[[132 116 124 123 120 133 126 139 131 121]
 [118 130 138 136 138 119 128 120 120 139]
 [108 149 140 136 148 107 120 110 109 146]
 [137 121 124 123 121 138 128 145 136 122]]
|
[[121 139 146 122]
 [131 120 109 136]
 [139 120 110 145]
 [126 128 120 128]
 [133 119 107 138]
 [120 138 148 121]
 [123 136 136 123]
 [124 138 140 124]
 [116 130 149 121]
 [132 118 108 137]]

[[118 129 134 127 128 132 120 125 148 133 130 133 122 127 116]
 [124 126 129 126 122 105 129 121 114 114 141 132 125 129 123]]
|
[[116 123]
 [127 129]
 [122 125]
 [133 132]
 [130 141]
 [133 114]
 [148 114]
 [125 121]
 [120 129]
 [132 105]
 [128 122]
 [127 126]
 [134 129]
 [129 126]
 [118 124]]

[[131 138 139 144]
 [115 106 112 130]
 [115 106 112 130]
 [136 146 143 121]
 [125 123 124 104]
 [116 109 115 136]
 [135 143 140 115]
 [118 113 118 140]
 [119 112 115 108]
 [119 112 115 108]]
|
[[144 130 130 121 104 136 115 140 108 108]
 [139 112 112 143 124 115 140 118 115 115]
 [138 106 106 146 123 109 143 113 112 112]
 [131 115 115 136 125 116 135 118 119 119]]

[[152 133]
 [129 128]
 [127 128]
 [131 128]
 [129 131]
 [130 126]
 [127 129]
 [124 129]]
|
[[133 128 128 128 131 126 129 129]
 [152 129 127 131 129 130 127 124]]

[[133 144 147 155 139 145 143 135 152 129 114]
 [124 130 146 146 126 133 129 126 134 121 119]
 [130 133 128 133 132 134 133 129 138 129 120]
 [123 130 146 143 128 129 130 130 129 121 124]]
|
[[114 119 120 124]
 [129 121 129 121]
 [152 134 138 129]
 [135 126 129 130]
 [143 129 133 130]
 [145 133 134 129]
 [139 126 132 128]
 [155 146 133 143]
 [147 146 128 146]
 [144 130 133 130]
 [133 124 130 123]]

[[139 138 116]
 [115 124 119]
 [128 111 138]
 [122 113 144]
 [144 148 140]
 [114 142 153]
 [105 127 123]
 [104 128 120]
 [153 132 115]
 [144 135 109]
 [122 122 151]
 [126 137 135]]
|
[[116 119 138 144 140 153 123 120 115 109 151 135]
 [138 124 111 113 148 142 127 128 132 135 122 137]
 [139 115 128 122 144 114 105 104 153 144 122 126]]

[[143 107 111 135]
 [132 145 133 112]]
|
[[135 112]
 [111 133]
 [107 145]
 [143 132]]

[[135 107 116 129 130 126 137]
 [112 133 127 138 143 149 124]
 [120 105 142 128 130 143 141]]
|
[[137 124 141]
 [126 149 143]
 [130 143 130]
 [129 138 128]
 [116 127 142]
 [107 133 105]
 [135 112 120]]

[[122 117 119 150 126 129 130]
 [130 125 126 122 131 147 121]]
|
[[130 121]
 [129 147]
 [126 131]
 [150 122]
 [119 126]
 [117 125]
 [122 130]]
---
[[134 142 125 122 119 107 118 114 128]
 [131 121 142 142 115 143 117 141 128]
 [148 129 136 128 128 142 128 127 117]
 [115 122 129 134 128 128 136 130 143]
 [114 128 129 120 103 124 142 135 128]
 [135 123 133 142 128 131 128 125 128]
 [128 118 145 140 135 128 125 139 144]]
|
[[148 129 136 128 128 142 128 127 117]
 [135 123 133 142 128 131 128 125 128]
 [134 142 125 122 119 107 118 114 128]
 [131 121 142 142 115 143 117 141 128]
 [128 118 145 140 135 128 125 139 144]
 [115 122 129 134 128 128 136 130 143]
 [114 128 129 120 103 124 142 135 128]]

[[100 105 103 104 146 157 104 102 107 106 103]
 [ 99 105 105 104 152 100 104 104 106 105 102]
 [157 100 101 101 155 157 101 102 101 102 105]
 [156 110 107 108 134 100 109 109 110 110 110]]
|
[[157 100 101 101 155 157 101 102 101 102 105]
 [156 110 107 108 134 100 109 109 110 110 110]
 [100 105 103 104 146 157 104 102 107 106 103]
 [ 99 105 105 104 152 100 104 104 106 105 102]]

[[120 110 129 151 114 108 105 124 140]
 [133 147 110 123 107 141 119 152 140]
 [128 152 143 131 115 121 133 146 133]]
|
[[133 147 110 123 107 141 119 152 140]
 [128 152 143 131 115 121 133 146 133]
 [120 110 129 151 114 108 105 124 140]]

[[135 125 114 128 129 135 130 133 127]
 [153 120 112 134 133 152 141 135 125]]
|
[[153 120 112 134 133 152 141 135 125]
 [135 125 114 128 129 135 130 133 127]]

[[126 143 136 117 129 154 107]
 [128 133 125 135 138 129 130]
 [121 126 122 128 132 120 125]
 [123 127 127 132 124 127 129]]
|
[[128 133 125 135 138 129 130]
 [126 143 136 117 129 154 107]
 [123 127 127 132 124 127 129]
 [121 126 122 128 132 120 125]]

[[121 119 124 128 111 134 138 130 130]
 [126 124 135 135 122 135 126 127 115]
 [127 123 135 134 124 136 126 128 114]
 [117 126 124 135 102 135 134 128 125]]
|
[[127 123 135 134 124 136 126 128 114]
 [126 124 135 135 122 135 126 127 115]
 [121 119 124 128 111 134 138 130 130]
 [117 126 124 135 102 135 134 128 125]]

[[158 120 130 120 114 125 114 136 133 138 147 133 123 125 126]
 [121 127 127 129 129 127 129 128 127 126 127 129 130 126 129]
 [127 126 124 127 130 128 127 128 124 124 122 123 126 131 129]
 [120 134 128 131 129 127 129 123 127 126 123 128 128 131 127]
 [126 121 125 127 129 128 129 132 128 126 131 130 130 123 131]
 [129 121 125 126 130 129 127 132 125 124 126 125 129 126 131]]
|
[[158 120 130 120 114 125 114 136 133 138 147 133 123 125 126]
 [129 121 125 126 130 129 127 132 125 124 126 125 129 126 131]
 [127 126 124 127 130 128 127 128 124 124 122 123 126 131 129]
 [126 121 125 127 129 128 129 132 128 126 131 130 130 123 131]
 [121 127 127 129 129 127 129 128 127 126 127 129 130 126 129]
 [120 134 128 131 129 127 129 123 127 126 123 128 128 131 127]]

[[107 115 122]
 [111 118 121]
 [130 111 116]
 [135 115 126]]
|
[[135 115 126]
 [130 111 116]
 [111 118 121]
 [107 115 122]]

[[143 126 147]
 [147 125 152]]
|
[[147 125 152]
 [143 126 147]]
---
[[128 138 130 139 126 135 117]
 [139 142 143 118 127 136 143]
 [133 144 140 136 134 138 127]
 [118 138 140 130 146 126 141]
 [123 115 103 142 143 151 101]
 [132 114 115 117 142 135 132]
 [131 141 142 135 108 123 127]
 [131 125 127 136 116 118 121]
 [119 115 112 134 135 128 114]]
|
[[128 139 133 118 123 132 131 131 119]
 [138 142 144 138 115 114 141 125 115]
 [130 143 140 140 103 115 142 127 112]
 [139 118 136 130 142 117 135 136 134]
 [126 127 134 146 143 142 108 116 135]
 [135 136 138 126 151 135 123 118 128]
 [117 143 127 141 101 132 127 121 114]]

[[134 110 139 118 109  98 131 121 124 137]
 [118 125 128 117 135 123 131 147 106 125]
 [125 137 130 141 145 136 123 142 132 121]
 [119 122 134 122 137 116 129 152 107 125]
 [136 128 134 140 125 123 124 119 146 130]
 [120 133 130 132 145 132 126 149 118 121]
 [135 119 136 129 118 111 128 121 135 133]
 [128 116 143 127 127 101 128 142 120 130]
 [122 136 128 136 146 137 125 145 124 121]]
|
[[134 118 125 119 136 120 135 128 122]
 [110 125 137 122 128 133 119 116 136]
 [139 128 130 134 134 130 136 143 128]
 [118 117 141 122 140 132 129 127 136]
 [109 135 145 137 125 145 118 127 146]
 [ 98 123 136 116 123 132 111 101 137]
 [131 131 123 129 124 126 128 128 125]
 [121 147 142 152 119 149 121 142 145]
 [124 106 132 107 146 118 135 120 124]
 [137 125 121 125 130 121 133 130 121]]

[[102 114 119 157 133 106 109 119]
 [140 102 107 113 118 130 135 118]
 [131 141 134 141 137 141 105 124]
 [139 109 129 130 138 118 119 116]]
|
[[102 140 131 139]
 [114 102 141 109]
 [119 107 134 129]
 [157 113 141 130]
 [133 118 137 138]
 [106 130 141 118]
 [109 135 105 119]
 [119 118 124 116]]

[[130 133 103]
 [117 146 122]]
|
[[130 117]
 [133 146]
 [103 122]]

[[138 131]
 [153 120]
 [126 139]
 [151 122]
 [117 133]
 [133 141]
 [140 125]]
|
[[138 153 126 151 117 133 140]
 [131 120 139 122 133 141 125]]

[[158 124 119 115 130 131]
 [105 139 119 136 146 144]]
|
[[158 105]
 [124 139]
 [119 119]
 [115 136]
 [130 146]
 [131 144]]

[[151 128 115 121]
 [130 131 120 123]
 [148 124 122 123]
 [125 128 121 128]]
|
[[151 130 148 125]
 [128 131 124 128]
 [115 120 122 121]
 [121 123 123 128]]

[[137 137 133 126 136 121 138 126 134 130]
 [132 112 126 119 117 137 107 119 134 117]
 [118 126 125 122 118 126 122 122 137 118]]
|
[[137 132 118]
 [137 112 126]
 [133 126 125]
 [126 119 122]
 [136 117 118]
 [121 137 126]
 [138 107 122]
 [126 119 122]
 [134 134 137]
 [130 117 118]]
